One turning vector, and how many steps it has turned:
The counts run from 0 to 710.
[  5   4  -9   5   5  -3   2   8  -3 -10  -3  12  14  11  17   9  -2   2
 -21  -2  -8   9   6 -10  -7   2   4  13  -5 -11   8   7  -5   0 -12  -9
   8  -4  -1   7   4   1   8  -1  13   3  -1   3   0  12   6  -1  -1   3
  -1   3  -7  14   6   5  -1  -4   9   2  -4   0  -6   8   1  -3   7 -15
  11   6  -5   7  -9  -8 -23   6  20 -13   1  -3 -12]  518
[ -1  -6   8   9   8 -14  -6   0   7  11   3  -3  11   1  -7   0  -2 -19
  -8   2 -13   3 -13  18   5   4   4  -7  -2  -1  -2  -1  10  13   6  -2
   4   2   5  13  13   3  -4  -4   3  10   1  11  11  -7 -19 -16   4  12
  -1   8   2 -11  17  -8   0   3   8  -7   2   2   0  -4  -2 -13   0   2
   1   9   7  -8  14   7   0   3   2 -19  -1   3   7]  589
[ -9 -12  -4  13   0  -7 -14  11  -1  -8  -4   3  16   9  11  11  -6  -8
  -5 -19  -4  17  -9  -9  -6  -6  -2  -5 -11   6   0   1   6  10  -6  -7
   7   3  -1  16  11  -8   9 -10  13   2   1  -3   0  -1  -6  11   8   8
  -4  15  13   0   8  10  -1   3  12  12 -10   1  -3   8   7  -4  -2   1
   2  12   2  -6   7   0  -5   0   7  -1  -6  -2   7]  115
[  5  -7   0 -13   9  -9 -12  15  -1   7 -11  -6   9   0  -8  -9   4   0
   1   7  -1   2 -14  11   7  -4   6 -10   0  -7  -3   0   3  10  -1  -9
   2 -10  -1  -5  11  -4   9   8   1 -11  -3   5  11  -5  -6 -10  -4  11
  -5   1   0 -12  19   6   0  -3   1  -3 -21  12  -2   5   2 -28   1  -3
  -5  14 -10  -8  -2  -3   2  -7  12  -9   0  -1  -6]  395
[ 12   6   5   0  11  -9  -4  19   4  -4  -6   4   6   6   2  13   9   3
 -15  11  -3   7 -10   7   8   9   8   6   8  -6  -3   4  -1  -9  -4   3
  12   1  -5   7   2  -9  -5   9  -3  10   6   9  15   3   4 -10  -8  12
  -2  -2 -13   1  11 -14  -7   1 -12  -7  -4  14  -2   6   8  -8   3   1
  -2   9   8 -17  -7  -7  11  12  18 -11  -1  -3   0]  383
[  1  -1   8   0  -1   0  -5   5  -4   3  -3 -10   6  -4   2  -4   4   4
   6   5   2   9   0  11  -1  -7   3 -16 -14  -5  -3   0  -1  14   0  -8
 -11 -20  -5   2   3   4   6   0  11 -11   2  10   3  -1  -3  -3   3  12
  -1  -5   0  -9  16  15   2  -7   8   6  -9   8  -9  18   2 -14  18  -3
   2  13 -16  17  -4   1  -1 -10  15  -2  -1  -2  -7]  54
[  0   0   6   7   0   9   1  13   7  -9   0  -5   8  -4  -9  16  16   0
  -8  13   2   5   2  18   1   6  -1  -8   2  -5  -2   0 -12  -7  -3  -3
  -6 -15   0   6  -8  -9  -2   0  -2   2   5   5  -4   4  -6 -15   4  14
   4  -1   6  -2   4   7  -8  14  -6  19   1   4  -9  16  -1  -6  11  -7
  10   5  -8  17 -13   0   0 -10  18  -4  -9  -1   2]  685
[-12 -13   0  11  -3  -9 -13  12  -1  -1  -3   1  16   9  14  15  -9  -5
  -6 -19  -5  17 -10  -8  -1  -8  -2  -5 -11   5   3  -1   4  16  -8  -7
   6   0   0  19   8  -5   7  -6  15   2   3  -1   0  -2  -7  10   7   7
  -5  14   7  -8  10   8  -2   4   9   8 -10   2   0  12   6  -1   0   3
  -1  11  -1  -4   9  -2   0   1   7  -1  -6  -4   5]  114
[-10   3   9  11 -12 -13   7  -1  -1  -5  -4  -1   1   2  -9   2   8  -7
   9 -11   1  -3  -3  16  -8   7  -2 -12   3  -7  -3  -3 -10   9  -4   3
   4  -9   4  10   5   4   3 -18   4   1  10  12  -5 -27  -9  -1   7  20
   5  -4   9  -6  -3   4  -2   0   5   7  -1  -2  -6   1  -9   2   5   5
   1   7  -2  16   4  18  12 -11   4   5 -10  13   7]  298
[ -1  -3  12  10  11  -7 -14  15   0  10   8 -17   5   0  -9   0  -5  -6
 -15  11  -8   5 -14  -2   7  15  15  -8   1 -11  -2  -6   1  10   1  -3
 -10  -4   2  10   5   1  -3  -1   5   1  -3  15  -2  -4  -4 -17  -2  12
   4   2  -9 -12  10  -1   0   2   0  -2  -2   6  -7   8  -4 -15  11  -4
  -1   4  -1 -11  13   2  11   0   9 -15   6  -8   3]  191
[ 14   0  10  -3  -8 -10 -10   7  -9   2  -7 -12   3  -1  -2  12   0  -8
 -18  -2   0  16   3 -17  -4  -7  -2 -15  -2   1  -7  -3   7  16   0 -11
  -2 -12 -11   7   7  -7   2  -2  -6   3  14   4  -2  -9   6  -8  -1   7
 -10  -6   2  -2   1  -1   0  -5  12  17   3  13   1   3  -1  -9   8  -9
   5   0  -4   4  -5   1 -16  11  13   5   7 -14   8]  23
[-12  -3   5  -1  -4  -9   4  12  -2  -2   4  10   2   8  12  10   5   9
   8 -18  -1  10 -10  16   5  -3   6  -6 -10  -1   5   4 -15   8  -8   7
  13   8  -8  13   3   4  -3  -5  18  -1   4   7  -1   5   8   3   0   5
   4   1   5  -9  11  15  -6  -3  -4  -6   1  -4  -1  12   2   9   3  18
  -5  17 -16   6  -6  -5  10  -5   4   8  -4   1  -9]  109
[ 10  14  11   0  -3 -12   6   2  -2 -11  -1 -10  -1  -3 -12  -3  12  -5
  -2   6   3 -11  -6  16  -5  10  -2  -7   1  -5  -1  -4 -11   6  -8  -1
  -4 -12  -2  -4   4   2   1  -1  -6  -6  -2  15   0 -15   2 -19  -3  17
   5 -13  -3   2   8   5  -5  -5  -2   5  -4  -1  -7   1  -4 -12  20  -8
   0   5 -18  13  -3   7  11  -5   9  -1   1  12 -12]  640
[  5  12  10  -8   0  -2   7  11  -9   7 -15   2 -10  -3   2   6   8   9
   0   6  -2  -7   1  14   3   9   6   0  11 -16   9   0 -20   4   1  -2
   2 -10  -5  -5  -3   0  -3  -6  -5  -2   9   2  10   5  15 -17   0  10
   1 -12 -11   2  -1  -4  -1  -9   2  -5   5   6 -13  -1  -4  -1   3  -6
  -2   2  -9  12 -21  -9 -13   0  19  -7   3  -8  -8]  675
[ 14   7   4  -1  11  -6  -6  23   1 -10  -4   1   5   5   3  14   8   5
 -16  12   0   6  -8   3   7  11   6  10   8  -2  -4   2  -4 -10  -8   5
  10  -1  -5   8   0 -12  -4   7  -3   9   2   6  13   7   7 -10  -8  14
  -2  -3 -12   5   9  -8  -9   3 -11  -4  -6   9  -2   6  10  -9   6  -2
  -1  12   6 -15  -8  -8  11   9  17  -9   2   0  -4]  382
[  9   9   0  11   5   0   0   6  -3   0 -18  -3   1  -2  -7   3   7 -10
  -3  -3  -7   0   7   1 -11   6  -1  -6   6  -5  -9   1   0   2   4  -3
   1  -8  -2  -3   3  -5   6 -19  -7   3   8  -6   4  -8   6  -9   7   8
  -1  -3   3  16  -6  -5   3 -12  19   9   0  12 -16 -12  -3  -5   6 -20
   4   1   7  10 -14   3 -19   1  16  -8   4  -6   6]  670
[  3  12   5   6   7   5   0  12   4 -10  -1  -4   6  -2   0   2  14  -5
 -12  16  -7   3  -8  20   3   2   6  -6   2  -7   3   3   2  -7  -2  -5
   8  -6  -2  -1  -6  -5   3   2   1   1   5  14   9   9   6 -10  -5  10
  -1   0 -19   8  16  -8  -8  -3  -5   1  -6  21  -7   7   3  -6  15  -9
  -3  12  -2   1 -17  -1   8   2  21  -8   1  -7  -5]  43
[ -1   6  14  -4  -4 -20   6   2   4  -6   8   1  -3   6  -7  -2  11 -15
  -1   5 -13  -1  -2  23   1   3  -9 -14   1  -2   9  -3  -3  12   3  -9
   6   3  -9   7   3  -8   4   6 -10   8  13   5  10 -14   5 -12   6  15
  -9  -9  -2 -15  18  -2 -15 -13  -3   1  -5   1  -3   3   0  -2   6  -1
  -3   0 -10 -13  -1   4   5   8   7  11  -3 -10   0]  645
[ -3   6   6   5  -9  -7  -8   1  -4  -2 -11 -11   1  10   8   8  -7   2
   2 -20  -5  23   5  -4  -9  -1   9  -9  -2 -13  14   6   7  13   2  -8
  10   4  -8   7   3   1  13  -9   5  -1   3   4   4  -7   8   8   4   5
  -7  14  -5   1  -5  -5   5 -15   9  -3  -2  18 -10  -2   4  11  -2  -2
 -10  -1   4   2   3  -3   3  11  16   0   4 -15   6]  464
[  3   1   5   2  -1   0   5  -2   5 -12  -5   4   6   9  -8  11  10   8
  11  -8   0  17  19  19  -7  -2   0  -6 -13  -7   0  13 -12  -4   5   2
   1   5 -17   4   1  -7  10  -1   2  10   8   2  -4  -1  17   2   8  11
  -9  -2   7  -2   4  17   3 -14   7   4   0   2 -14   5   2   6   3   3
   1   1  -6   8  -9  -6   0   8  15  18  -4  -4   1]  62
[  7   7   8   4   2  -3   2   0  -1   2  -6  17  -2   1  11  10   0   2
   3   1   8   9   4   4  -8   8   4  12  -6  -2   9   3 -14  -7   4   7
   9  -4  -6   8   5   2   0 -17   5  20   2   2  12  10   3  -4   2  28
  -7  -6  -6  16   0   4   3  -2   7  -2  11  -7 -14  -1   6 -11  -3   2
  -1  15   1   3 -10  -8 -13  11  12   2   6  10   4]  323
[  9   1   6  12   6 -12  -4   0   0 -13   2  -7   7   0  -2  15  -1   0
 -21  -9  -2  13   3   0  -8   3  -2  12  -8   4  -8   5  -7   1  -8  12
  -2   6 -12  18  14  -3  -2 -11  10  13  -4   6  -4   0   2 -13  -3   4
   4   5  10   6  -3   4   4   7   8   2  16  -9  -4  -6   1  -5  12  -8
  11  -3   0   9   8  -3 -15  17   3 -14   6  -2   1]  175
[-11   1 -12  -1   0 -16   8   9  -3 -15  -5  13  16   8  -3   1  12  -7
  -8 -11 -16   1  -6  14  -1  -8  -3  -8   3  -8  -8   5  -9   2  -9  -7
  15  10   1   7   9  -4   6  -2   7  -6  13   3  -3 -14   8   6   3  -2
   0   1   8  -7  11   6  -9  -9   5  -1 -18   8   4   2 -13   3  -1   1
   6   9  -4  -1 -11   8   4 -10   9   6 -13  -2   0]  104
[ -1  -4  11  11 -14  -1  -1  13   2   3 -10  -4   5  10   3   3   4   0
  13  -4   5   4 -11   3   2   2   7 -19  -5  -1   1  -2   3  20   0  -1
   1 -18   7   2  -7   3   4  -3  11  -1  10  11  -4  -6  -4  -1   5  13
   2  -3 -10   5  11   3  -1  -5   5  15  -9   5  -8  16   8  -4  11   6
  -8  17 -10  14   0   8  10  -7  10   2  -1  14  -5]  698
[  2   9  14  -7  -4 -19   6   3   2  -6   7   0  -2   6  -6  -1  11 -13
  -4   9 -10  -4  -4  17   1   5  -6 -11   3  -5  11  -3  -6  13   0 -11
   4   1  -7   4   3  -7   3   8 -12   4   9   7   8 -15   5 -13   5  17
  -8 -11  -7 -11  19  -4 -15 -12  -5   1  -8   2  -1   4   2  -6   7  -3
  -3   2 -14 -12  -1   2   7   6   9   8  -2  -6  -4]  644
[-10  -3  -3  -7   5  -5   6  -7  -3 -25   2  -4   2  -3 -14  -6  11   1
   0   4  -6   0   2  22 -17   7   2   1  -2 -19  15   7 -17  -2  -1   2
   8   2   2  12  -3  -1   5 -17   9  -1   7  10   4   4  -1   3   6  24
  -2  -2  13  -5  -3   6  -9   0 -12   4 -10   1  -1   8   6  -7   4   0
   5   7  -2   3  -3   0   3  -6   8   8 -11  -2   7]  490
[  4  -9  12   1   8  -8   2  11   2   2   5   3   1   8  -4  22   0   8
 -11 -14   9   9  -2   1  -3  15   7   8   5  -5  -1   1 -14  -1  -8  14
   7   4  -7  18  10  -7 -12 -10   8  19   2   4  -9   3   5 -19  -2  10
   1   2   6   5  -4   5   3   8   5   1  19 -10  -7  -4   0  -2  -5   1
   1  -5  -3  -3   9 -13   0  13   0   5   3  -1   3]  571
[  1   0  -3  15   5   2  -1   9   1 -10   0   7  14   6  13  10   0   1
 -17  -6  -5  10   3  -5  -6  -2   1   8 -12   0   1   6  -6  -2 -11  -2
   1  -4  -3  10   4   0   5  -7  17   5  -4   2  -7  14   7  -7   0   3
   1   5  -3  17   5  15   0   1  15   9   4  -5 -10   7   0  -5  13 -15
  11   8  -8  14  -7  -8 -23   6  13  -8   4   2  -9]  516
[  9   5  13  16  -5  -1  -8   5   1   8 -13  -6   2   7   5  10  -5  -8
  -2  -1  -6  11   6  -9  -5   5   2  -6   1  -6   1   0  10  16   5  -9
  -3 -14  -3   3   2  -5  10 -11  -5   8   8  -1   4  -7   0  -6   8  11
  -7   3  -9   9   3 -11   5 -10  20  11   2  13 -15  -1   3  -5   7 -15
   0  -2  10   5   1   0 -16  14  18  -9   6  -7   6]  667
[  1   2  -5   3 -13 -11  -9  11  -4  -2 -15  11   0   8  20   4  -3  -8
  -1 -13  -1   5  -5 -10  -7  -7  -6   1  -2   2  10  -4   4   9 -11 -14
  15  -9   1   2   7  -3  15  -9   6  -3  -3  -5  14  -6  -9   7   3  15
   0   8   2   9  -1  -1  -6   2   6   4  -6  -1 -11   3   7 -13  -1 -13
   0  13  -6   4  -2   2 -22   0  14 -13  -2   4  -4]  317
[ -9   3   7   2 -13 -11   2  17   1  -3   3  13   8  13   6   7   5 -14
  -6  -2  -5  -2 -11   2   6   1  -2 -12   2   2   9  -8  -7   6  -8 -16
  15  -4   1   5  -1  -8   6   4  -4   3   8   2  -4 -10   5  -7   3  18
  -8  -3 -11  -2  19  10 -13  -5   0   9  -8  -4  -5  11  -7  -6  -1  -3
  -3  14 -18  -6 -10   6   8  -5   9  15  -3   5  -2]  304
[-13   1  -8  -3   1 -13   8   9  -2 -13  -3  15   5   6  -4   3  13   0
   3 -16 -11   1  -5  22  -4  -6   0  -7  -2  -4  -3   7 -16   0  -8   4
  20  13  -6  10   8   0   2 -10  10  -4  11   3   1  -6  11   5   3   0
   2   0  14  -7   8  13 -11  -9  -1  -6 -10   1   0   0  -6   7   0   9
   1  11  -8   0 -15   3   6 -11   4  11 -11   0  -3]  106
[  3   2  -4   1   2  -9  -4   3  -2  -7 -12  15  -2   2  10   2   3  -8
   4  -8   3   3   1  -1 -14   0  -6  10  -4   3  11   0  -7  -2  -3  -1
  16  -3  -6   5   8  -5  11 -21   5   7   0  -9  16   2  -3   5   7  26
  -6   2   8  16  -3   1  -1  -3   7   1  -3  -8 -13  -5  12 -15  -5  -7
   0  14   2  -3  -7  -5 -19   4   9  -1   0   7   5]  320
[ -2   5   6 -11 -12  -7  14  -7   3   2  -2   8   3  12  -2   9   5   2
  -6   1   1   4   8  16   0   7   8  -3  11 -29  15   6  -5   0  -3 -11
  13  -9   7   6   1   7   1   4   0   8  14  17   2 -13  -9  -4   0  21
  -5  -2 -10  -5   6  -9  -2  -1  -1  -4   2   9  -4   9  -9   1  -5   3
   1   2  -4  11  -3   7   6   0  16   4  -7   3   4]  293
[  1   3  -6   7   7 -16  -5  15   3  -9 -10  -2   9   8  -4   8   3  -6
 -19 -11  -7  -6 -10  -1  -5  12   0   9  19  -8  -4  -2  -1   0 -17  -2
  14   2   3   8  14  -8   3  -6  -1  -2  -4   3   3 -16  -8 -10  -3   2
   8  12   6   8  -7 -12  -5   9   1  -4  -7   6  -4 -12  -4  -5  -2 -14
   2  -3   6  -7   9   1   2   1  10 -20  -6   2  -2]  578
[  1   7   4  15  -6  -2  -4  19  -1  -2 -16  -1  12  10   4  17  -2 -14
  -9  -8 -11  -1  -6 -11   0   8   1  -8  11  -2   9  -4   2   9  -3 -18
  11  -4   3   0  -5  -6   5  -5 -14  -2   4  -7   0   1   7 -13   5   2
  -5   9  -9  13   3  -5  -5  -7  15  15  -5   7 -12  -2  -6   9  -1 -18
  -3   4   0   4  -9  -3  -6   2  18  -6   5  -6   0]  271
[  3  -4  -3   1  -9 -13  -1   4   5  -5 -14   8  -5  14 -10  -8  11  -1
  16 -10  -4   9  -2  20  -1  -3   4  -8  -1   0   1   8   0   5   9  10
  19   8  -4   2   3   5  11  -9  14  10   8   2   9 -10   0   4  -3  14
   1  -1   6   6  -3   0  -4  -7  -5  -7  -6  -4  -5  -5  14 -12  -7  14
  -9  14  -3  -5  -4  12  -5   6   4  -1  -3  17   1]  354
[  1  -1   7  12  12  -8  -3  10 -16   0 -14  -2  13 -11   2   6  -6   3
 -12  -3   0  -1 -13  -2   0   8   6  10  -2   1  -5  -5 -24   5  -2   9
  -7  -6   1  10   7   4  -4 -22   5  -3  -5   5  -5   3   8 -10   1  14
   4   0  -3   7   2  12  10   1  14  -3  -3 -10  -5  -7 -12 -12   3  -2
   4  15   3  15  -5  -4  -6  -2   3 -12   9   6   4]  131
[ 11  -6  16  -1  -3 -14  -9  13  -8   1 -11 -12   4   4   3  21  -3  -1
 -10  -7  -5  17 -10  -7   7  -2   4 -12  -1   4   4   1   3  22   5   1
   6   3  -9  15   2  -5 -10  -2  -5   6  14   2  10   8   8  -6   0   4
 -10   1   2  -7   4  -9  -3  -4   0   9   2   8   7   1  12   9   1   9
  -5   7   5  -7   0  -9   0  17   6   0   5 -13   9]  418
[ -2  -4  -6   5  14  -6 -11  11   9   0   3  -8   8   3 -27  -9   7 -13
 -10   3 -13   1  -5  15  -5  10   8 -12   2  -9 -10   1   3  -7   2  -6
   4   8  -4   1  10  -7   8  -4   2   0  -2   4  -3  -9  -1 -17  -2   6
   2   9  11  -5   3   7  -3  -3   4  -2  -8   8  -9  -6  -6 -21   2 -14
   1  -2  -3 -18   2   5   1  -6  10  -7   0  -9   3]  195
[-17 -13   9  16  -3 -10  -2   4   2  -1   1   4   4   4  12   1  -6  -2
   3 -18 -10  11  -4   8  -6 -11  -6  -6  -8   3   9   1  -2  21   0   3
   3   5  -5  19   4  -9  10 -16  22   7   5  -3  -2  -2   4   4  13   5
  -2   7   3   3   7   8  -2  -4  16   3   2  -5  -6  -1   6  -4   1  -2
  -4  -1  -3   0   7  -5 -20  12  -1   0  -4  -9   3]  511
[ 12   6   3  12   6 -10  -3   4   0 -13   3  -7   9   1   0  16   0  -1
 -24  -5  -1  13   4  -3  -8   8   1  12  -9   3  -8   4  -6  -4 -11   8
  -3   2 -11  14  12   0  -4  -9   6  11  -7   8  -4   2   3 -15  -7   4
   6   3   5   8  -4   4   1   6   4   1  15  -9  -5  -4  -1  -2  14 -10
  12   0  -1   9   6  -2 -13  13   6 -17   7   1  -5]  176
[ 12   5  19  11  -4   4  -6   6   3   8  -6  -5  -4   9  11  11  -2   3
   9  -3   6  14   4  -2  -4   9   6  -3  -8  -3  12   1   3  12   6   0
  -2 -10  -8   3  -3  -1   2  -5   2  14   2   2   7   8   2  -9   5  19
  -8   0 -13  12   5  -3   6 -11  11   9   9   4 -19   8  15  -1   8  -5
  -8   4  -3   5   3 -11  -6  16  14  -2  11  -1  -2]  664
